128 stands for zero in the data rows.
Here are some points:
106 100 114 133 146 125 129 115 125 136 150 174 68 66 75 89
157 178 172 181 165 176 154 159 156 178 201 126 134 132 151 136
151 176 165 180 169 178 164 136 152 131 139 127 194 179 154 159
88 76 67 72 169 144 137 126 117 126 127 144 130 115 102 111
89 77 66 71 174 148 139 125 115 126 127 146 131 113 98 106
111 100 108 91 78 65 73 174 149 136 126 114 124 127 144 132
179 163 174 150 155 153 177 196 127 134 130 149 131 152 166 161
164 71 68 80 91 107 106 115 132 145 126 126 114 128 137 141
175 165 183 171 178 158 140 153 131 136 127 200 176 156 156 150
106 100 114 133 146 125 129 115 125 136 150 174 68 66 75 89
94 81 71 74 170 147 140 129 111 121 123 142 129 113 99 108
136 125 116 125 124 142 131 109 98 112 96 82 67 75 168 145
108 128 144 125 124 114 128 137 147 170 75 69 80 96 110 97
130 121 191 179 155 157 152 171 162 177 170 174 152 135 147 126
106 100 114 133 146 125 129 115 125 136 150 174 68 66 75 89
173 70 66 78 90 107 103 113 133 146 127 126 112 126 134 147
89 107 102 113 133 146 128 126 115 125 138 148 172 71 62 77
112 124 124 141 127 109 109 110 94 81 70 75 168 149 134 123
121 140 129 118 104 109 96 81 70 75 173 147 132 124 112 122
132 146 127 127 114 125 139 149 174 70 66 78 88 108 98 111
113 126 128 147 136 109 100 105 91 80 69 74 169 149 133 124
158 151 177 165 181 170 180 158 137 153 132 136 124 201 176 154
77 174 150 139 127 119 134 126 146 132 117 103 109 98 83 73
125 200 180 156 159 151 178 165 181 170 179 158 135 154 128 135
177 170 183 165 176 151 161 155 179 200 127 136 129 154 135 157
116 126 140 151 174 79 75 86 95 111 106 118 136 146 124 125
111 100 108 91 78 65 73 174 149 136 126 114 124 127 144 132
99 112 134 147 126 126 117 125 137 148 175 70 63 79 88 106
164 176 153 159 155 178 202 126 136 131 154 137 156 179 168 180
106 100 114 133 146 125 129 115 125 136 150 174 68 66 75 89
113 126 127 147 133 112 103 107 91 78 66 70 172 149 134 124
128 149 136 153 170 162 175 166 174 150 157 152 172 195 125 135
147 128 110 99 105 91 82 69 76 172 148 136 122 116 125 126
106 90 79 65 70 174 151 136 125 114 127 126 144 134 110 99
134 124 117 127 127 148 130 109 99 105 93 79 66 76 170 145
130 153 139 158 178 170 183 165 176 151 160 155 176 201 123 135
105 115 135 145 125 126 118 127 136 145 170 73 65 79 86 103
122 122 142 128 117 104 112 93 81 69 76 172 145 135 120 113
155 152 176 195 127 139 129 146 133 152 173 165 173 163 171 148
92 80 71 76 172 150 134 120 112 123 125 143 129 115 102 107
126 194 176 153 156 150 176 166 172 162 171 152 133 150 127 135
171 162 180 168 172 153 137 148 127 130 123 198 174 155 154 147
148 173 78 74 84 97 114 107 116 133 148 126 125 116 128 139
111 133 148 126 126 114 127 136 149 174 72 65 76 91 104 99
173 150 141 128 119 128 131 147 137 119 104 109 91 85 68 76
136 153 132 137 126 200 181 155 159 151 177 165 179 171 175 157
122 124 144 132 114 104 111 93 81 69 77 172 148 132 118 110
131 144 170 73 68 82 97 108 103 113 133 146 125 131 109 119
73 78 176 149 138 127 122 132 126 146 134 116 101 112 95 84
147 174 72 65 78 90 109 101 113 133 148 126 124 115 122 135
77 88 106 107 115 133 147 125 126 115 128 136 143 169 71 66
154 160 146 167 158 174 168 172 155 137 154 130 133 126 191 174
126 125 146 133 113 104 111 92 80 68 73 166 140 132 126 116
110 130 144 122 121 111 131 137 148 170 75 70 79 96 107 100
113 126 127 147 133 112 103 107 91 78 66 70 172 149 134 124
132 112 102 107 90 77 67 71 174 148 138 125 112 127 123 145
154 156 155 175 196 127 140 135 155 140 160 177 167 180 162 175
152 137 159 178 170 181 167 176 151 159 156 178 198 127 134 130
98 112 107 117 134 149 131 131 119 129 139 147 170 76 68 80
89 77 66 71 174 148 139 125 115 126 127 146 131 113 98 106
109 102 115 132 145 126 130 119 121 131 144 167 71 68 78 92
80 93 109 103 114 134 151 121 121 112 123 134 143 170 73 70
148 173 164 176 165 172 155 132 146 126 140 128 193 175 150 155
136 153 132 137 126 200 181 155 159 151 177 165 179 171 175 157
106 100 114 133 146 125 129 115 125 136 150 174 68 66 75 89
147 136 126 115 126 125 149 133 113 101 108 90 76 66 68 173
78 172 151 138 129 118 133 129 149 135 116 105 107 95 79 74
97 104 92 80 67 74 173 148 136 125 116 126 124 148 134 108
163 174 155 163 153 175 197 128 136 133 156 140 158 178 169 177
126 145 133 112 101 105 92 77 65 79 173 147 133 125 113 125
128 130 120 126 138 147 174 75 76 86 97 111 103 118 133 148
152 131 138 126 200 178 158 159 151 176 166 181 168 179 155 136
135 147 130 129 119 130 138 148 171 77 72 84 95 113 105 116
135 125 116 127 126 146 135 113 101 107 91 78 63 71 172 147
Here are 12 more points, each followed by its number:
79 67 75 171 148 135 127 115 126 126 148 136 107 99 102 89 0
173 70 66 78 90 107 103 113 133 146 127 126 112 126 134 147 1
89 107 102 113 133 146 128 126 115 125 138 148 172 71 62 77 2
173 70 66 78 90 107 103 113 133 146 127 126 112 126 134 147 3
127 119 122 131 143 167 76 68 81 94 111 103 112 132 142 125 4
132 112 102 107 90 77 67 71 174 148 138 125 112 127 123 145 5
152 139 159 178 173 176 165 172 152 157 157 178 195 131 136 133 6
170 177 161 140 155 133 139 128 195 175 154 162 151 175 162 177 7
128 129 148 135 116 107 117 93 83 70 78 171 147 141 126 119 8
148 134 118 105 112 99 84 70 75 172 149 138 127 120 128 128 9
125 125 148 133 112 100 109 90 78 65 72 174 146 137 122 113 10
135 125 116 127 126 146 135 113 101 107 91 78 63 71 172 147 11
Which of these numbered points is nearest to each point below, ignoring the direction in which the first points spread most? Its number follows each.
169 178 159 137 153 131 139 126 200 178 156 159 149 177 163 180 > 7
132 112 102 107 90 77 67 71 174 148 138 125 112 127 123 145 > 5
120 111 130 138 147 170 76 70 82 95 110 102 110 132 140 121 > 4
125 125 148 133 112 100 109 90 78 65 72 174 146 137 122 113 > 10
77 65 72 175 148 136 127 115 126 126 148 133 110 102 104 89 > 0
169 178 159 137 153 131 139 126 200 178 156 159 149 177 163 180 > 7
169 178 159 137 153 131 139 126 200 178 156 159 149 177 163 180 > 7
120 126 128 146 134 114 108 113 97 86 74 79 170 150 135 128 > 8
152 137 159 178 170 181 167 176 151 159 156 178 198 127 134 130 > 6
177 170 183 165 176 151 161 155 179 200 127 136 129 154 135 157 > 7
150 138 157 174 166 176 165 174 153 152 149 171 189 125 131 128 > 6
129 118 131 140 151 173 78 72 82 94 110 108 116 135 145 127 > 4
177 170 183 165 176 151 161 155 179 200 127 136 129 154 135 157 > 7
125 125 148 133 112 100 109 90 78 65 72 174 146 137 122 113 > 10
113 126 127 147 133 112 103 107 91 78 66 70 172 149 134 124 > 8
177 170 183 165 176 151 161 155 179 200 127 136 129 154 135 157 > 7
145 133 115 102 108 93 86 70 74 168 146 133 119 112 119 128 > 9
152 137 159 178 170 181 167 176 151 159 156 178 198 127 134 130 > 6
125 125 148 133 112 100 109 90 78 65 72 174 146 137 122 113 > 10
145 133 114 101 107 90 80 65 71 174 150 136 123 115 124 124 > 9
126 145 134 113 102 109 97 85 65 70 168 144 132 124 112 125 > 8
135 125 116 127 126 146 135 113 101 107 91 78 63 71 172 147 > 11
125 114 126 137 148 174 73 65 78 90 108 101 110 134 144 124 > 4
132 112 102 107 90 77 67 71 174 148 138 125 112 127 123 145 > 5
125 125 148 133 112 100 109 90 78 65 72 174 146 137 122 113 > 10
126 115 126 136 146 172 78 69 80 92 107 99 107 129 146 126 > 4
125 125 148 133 112 100 109 90 78 65 72 174 146 137 122 113 > 10
125 114 126 137 148 174 73 65 78 90 108 101 110 134 144 124 > 4
145 133 114 101 107 90 80 65 71 174 150 136 123 115 124 124 > 9
125 116 127 138 147 173 81 73 86 96 114 105 114 135 147 130 > 4
78 68 74 170 147 137 127 116 125 126 147 134 115 99 101 88 > 0
135 125 116 127 126 146 135 113 101 107 91 78 63 71 172 147 > 11
84 75 76 172 147 138 128 118 130 129 150 135 115 106 109 94 > 0
120 148 136 115 102 107 96 82 71 75 170 145 132 123 109 120 > 8
174 169 181 166 178 149 160 153 177 195 130 139 132 156 137 158 > 7
132 112 102 107 90 77 67 71 174 148 138 125 112 127 123 145 > 5
143 132 115 105 109 92 82 68 72 166 143 131 127 118 125 124 > 9
132 112 102 107 90 77 67 71 174 148 138 125 112 127 123 145 > 5
122 111 122 132 150 172 78 70 81 93 110 104 112 132 140 123 > 4
125 144 134 115 104 112 91 77 66 72 170 145 132 126 115 125 > 8
139 128 112 102 106 92 85 71 75 170 147 135 124 118 128 120 > 9
132 112 102 107 90 77 67 71 174 148 138 125 112 127 123 145 > 5
138 126 118 126 125 145 135 115 103 107 92 80 65 72 163 141 > 11
132 112 102 107 90 77 67 71 174 148 138 125 112 127 123 145 > 5
127 129 149 137 117 107 113 94 84 70 77 170 150 141 125 117 > 8
134 125 119 127 124 143 133 111 99 103 90 85 69 77 168 145 > 11
130 113 104 110 93 80 70 73 168 143 132 120 117 129 124 144 > 5
77 65 72 175 148 136 127 115 126 126 148 133 110 102 104 89 > 0
89 107 102 113 133 146 128 126 115 125 138 148 172 71 62 77 > 2
133 125 117 128 126 144 133 112 100 104 89 77 71 78 169 145 > 11
125 114 126 137 148 174 73 65 78 90 108 101 110 134 144 124 > 4
135 126 201 179 155 159 154 176 165 181 172 178 156 138 151 130 > 6
89 107 102 113 133 146 128 126 115 125 138 148 172 71 62 77 > 2
173 167 177 162 172 151 159 152 173 192 124 132 123 148 138 156 > 7
127 115 126 135 146 171 79 73 77 88 106 100 110 131 141 125 > 4
145 133 114 101 107 90 80 65 71 174 150 136 123 115 124 124 > 9
120 131 144 175 76 70 84 92 109 103 116 133 142 125 122 111 > 8
89 107 102 113 133 146 128 126 115 125 138 148 172 71 62 77 > 2
135 125 116 127 126 146 135 113 101 107 91 78 63 71 172 147 > 11
177 169 181 164 176 152 163 157 179 196 128 137 129 153 134 160 > 7
125 146 134 113 100 107 93 78 65 70 175 148 134 126 112 125 > 8
125 114 126 137 148 174 73 65 78 90 108 101 110 134 144 124 > 4
77 65 72 175 148 136 127 115 126 126 148 133 110 102 104 89 > 0
89 107 102 113 133 146 128 126 115 125 138 148 172 71 62 77 > 2
89 107 102 113 133 146 128 126 115 125 138 148 172 71 62 77 > 2
113 126 127 147 133 112 103 107 91 78 66 70 172 149 134 124 > 8
89 107 102 113 133 146 128 126 115 125 138 148 172 71 62 77 > 2
113 126 127 147 133 112 103 107 91 78 66 70 172 149 134 124 > 8
77 65 72 175 148 136 127 115 126 126 148 133 110 102 104 89 > 0
124 134 148 172 76 73 80 88 105 100 113 130 142 127 125 114 > 8
131 114 104 115 97 84 75 77 174 150 141 128 117 130 124 146 > 5
88 105 103 112 131 145 130 126 116 124 137 147 170 80 63 75 > 2
145 133 114 101 107 90 80 65 71 174 150 136 123 115 124 124 > 9
92 109 104 120 136 147 131 128 120 128 141 150 172 78 68 82 > 2
145 133 114 101 107 90 80 65 71 174 150 136 123 115 124 124 > 9
78 68 74 167 142 131 131 117 127 126 145 132 111 105 107 91 > 0
96 111 105 116 132 145 128 132 120 127 139 149 172 79 71 84 > 2
176 198 131 140 133 152 141 156 175 167 184 166 172 153 156 156 > 7
83 72 81 177 146 136 128 118 127 128 150 136 116 107 110 94 > 0
168 162 182 164 173 149 158 153 175 195 128 134 126 150 131 150 > 7
124 115 127 138 150 166 72 66 79 92 108 102 112 135 142 125 > 4
180 170 179 158 137 153 133 136 126 200 180 155 157 152 173 164 > 9
135 126 201 179 155 159 154 176 165 181 172 178 156 138 151 130 > 6
77 65 72 175 148 136 127 115 126 126 148 133 110 102 104 89 > 0
125 114 126 137 148 174 73 65 78 90 108 101 110 134 144 124 > 4
96 110 105 114 131 145 128 128 116 124 135 145 165 72 62 76 > 2
135 125 116 127 126 146 135 113 101 107 91 78 63 71 172 147 > 11
138 127 120 129 130 150 135 115 103 110 95 84 72 79 172 149 > 11
173 195 129 140 126 146 135 153 172 165 177 162 171 150 154 151 > 7
125 146 134 113 100 107 93 78 65 70 175 148 134 126 112 125 > 8
